Read these off the array that follows. Rows and columns are numbered from 1.
1) Find the entry in row 1 and column 3.
2) Find the entry in row 3 and column 1.
3) Find the entry in the bottom-right corner.
4) Find the top-right entry.
5) Find the entry in row 3 and column 2.
6) Find the entry directly above -30.
7) Find the entry at row 2, column 1.
8) Find the entry at row 2, column 3.
[[  4 -24   9   0  -9 -10  12  -2  11   7  21  -3]
 [  5 -28   9  -3 -16 -13  15   7  11  13  14  -5]
 [  0  12  -4  -9  10  15  27 -16  18   9 -12 -10]
 [ -5   5   6  -2   3  -2   2  -2   0   5  -3  -4]
 [  4   0   5   4  -1 -10  -2   3  11 -10  -3  -6]
 [ -6  -2   7  -2  -5  -6   3   2  10   4   3  -4]
 [-13  -2   8   9  -1  -1  -4  -4   4  -4   0  -4]
 [ -6   2  -1  -3   0  -3  -8  -5  -4   7  -3  -1]
 [ -5   2   7   4   4   7   4  -6   8   3   1   0]
 [ -3   6  15  18   8  -5   1  -3  -7   4   0 -10]
 [  0  -8  15  -3  -4  -4   4   3   2   6   5   1]
 [ -6 -12  -4  -4   4  10   2   6  -9  -8  -6  -9]
 [ -6  -6  -4  17  25 -19 -22   3   3   0 -30  13]
 [ -2  -7  -7  10  14 -21 -13   3   2  -1 -28   2]
 [ -1  -5   1   8   9   6  12  -7  -8  10   0 -12]
 [ -3   5   0 -15  -2  22  42 -24  19  21 -13 -17]]
1) 9
2) 0
3) -17
4) -3
5) 12
6) -6
7) 5
8) 9

arr =
[[ -4 -13  13  -2   0   1  15  11 -27   0 -15  -2 -12 -11   0]
 [ 21 -12  12  -9   6   3   0   0 -28   5  -5 -35   2  -8  10]
 [-12  -7  15   8   3 -12   9   6 -19 -10  -3  10 -16 -14 -13]
 [ -2   6  23  -1  15  -5 -24 -25  -8 -13   7 -18 -14 -23  -3]
 [ 13  -9  18 -21 -15  -2 -16  29  12 -20 -13  -4   2  -6  27]
 [-14  -7  15   7   3 -12  10   5 -19 -10  -4  11 -15 -13 -13]
 [-12  -8  15   7   3 -12   9   6 -20 -10  -3  10 -16 -14 -13]
 [ -3 -12  12  -2  -1  -1  15  11 -27   0 -15  -3 -11 -11   0]
 [-13  -8  15   8   3 -12  10   6 -19 -10  -3   9 -16 -14 -13]
 [-39  11  -7   6   2  -4  -4 -32  -2  -6  -7  19 -26 -17 -26]
 [ 13  -9  19 -21 -14  -1 -17  29  12 -20 -13  -4   2  -6  28]
 [-39  10  -7   5   2  -4  -5 -32  -3  -5  -7  19 -27 -17 -26]]
The third entry on the diagonal from the top-right corner is -16
Give the first entry on the diagonal from the top-right corner.
Answer: 0
The bottom-left entry is -39
Give the 1st entry, reading row by row.
Answer: -4
Give the second-last entry, reading row by row.
Answer: -17
The fourth-last entry, reading row by row: 19
The second entry in reading order is -13
Give the 3rd entry on the main diagonal.
Answer: 15
Give the smallest entry in the first row.
Answer: -27
The bottom-right entry: -26
The fifth entry, reading row by row -> 0
The largest entry in the last column is 28
Give the fourth entry, reading row by row.
Answer: -2

A =
46,50,47,9,21,51,49,72,69,60,26
47,47,46,20,27,42,51,70,59,60,37
56,60,60,75,60,63,66,46,51,34,67
70,89,60,91,53,68,97,33,64,26,91
Read off the entry directly below the smallest entry.
20
Read off the 3rd entry on the diagonal from the top-right corner.
51
The third entry from the end, reading row by row: 64
The bottom entry of the column that holds the smallest entry -> 91
The 3rd smallest entry: 21
Read off the first entry in the row that holds the smallest entry.
46
The 4th entry from the end, reading row by row is 33
The largest entry in the first row: 72
Read off the entry just left of the smallest entry.
47
Read off the 1st entry on the diagonal from the top-right corner.
26
The largest entry in the last column: 91
The bottom entry of the column that holds the largest entry -> 97
The entry directly above 33: 46

M =
[[ -8   2   3   6 -12   7  14   3  -2   8   4   4   4  -8]
 [ -9   3   2   8 -12   9  12   5  -2  10   5   4   4  -8]
 [-10   3   2   7 -11   9   9   3  -3  11   5   3   3 -10]
 [  1  -1   0   1  -6  -3   9   1   2  -4   1   0   2   1]
 [-11   2   3   7 -12   8  11   5  -1  11   7   3   4 -10]
 [ -6   1   2   4 -11   5  13   3  -2   6   5   4   4  -6]
 [ 27 -16  -4 -23   8 -30  10  -5   9 -37 -15  -5   6  31]
 [-13   9   1   9   5  16 -16   0  -6  20   7   2  -7 -15]
 [  0  -3   1   0  -8   0  12   1  -1  -3   0   1   5   2]
 [ 27 -12  -5 -22  20 -26 -15  -8   8 -31 -15  -7  -3  27]
 [ 10   2  -5  -8  30  -1 -42  -9   0  -4  -6  -7 -14   4]
 [ 13   2  -5  -9  31  -6 -40 -10   1  -8  -9  -7 -13   7]
 [ 21  -6  -4 -16  27 -16 -29 -11   5 -22 -14  -9  -8  18]]
Indices start at 1.
Give the bottom-right entry.
Answer: 18
Give the entry just left of the smallest entry.
Answer: -1
The entry in row 1 and column 1: -8
The entry in row 3 and column 3 is 2
Give the smallest entry.
Answer: -42
The entry in the bottom-left corner: 21
The entry directly below -40 -> -29
The entry in the top-right corner is -8
The entry in row 3 and column 1 is -10
Give the entry at row 2, column 1.
Answer: -9
The entry at row 1, column 2 is 2
Give the entry directly above the smallest entry.
Answer: -15
Give the entry directly below the smallest entry.
Answer: -40
Give the entry just right of the smallest entry.
Answer: -9
The entry at row 2, column 2 -> 3
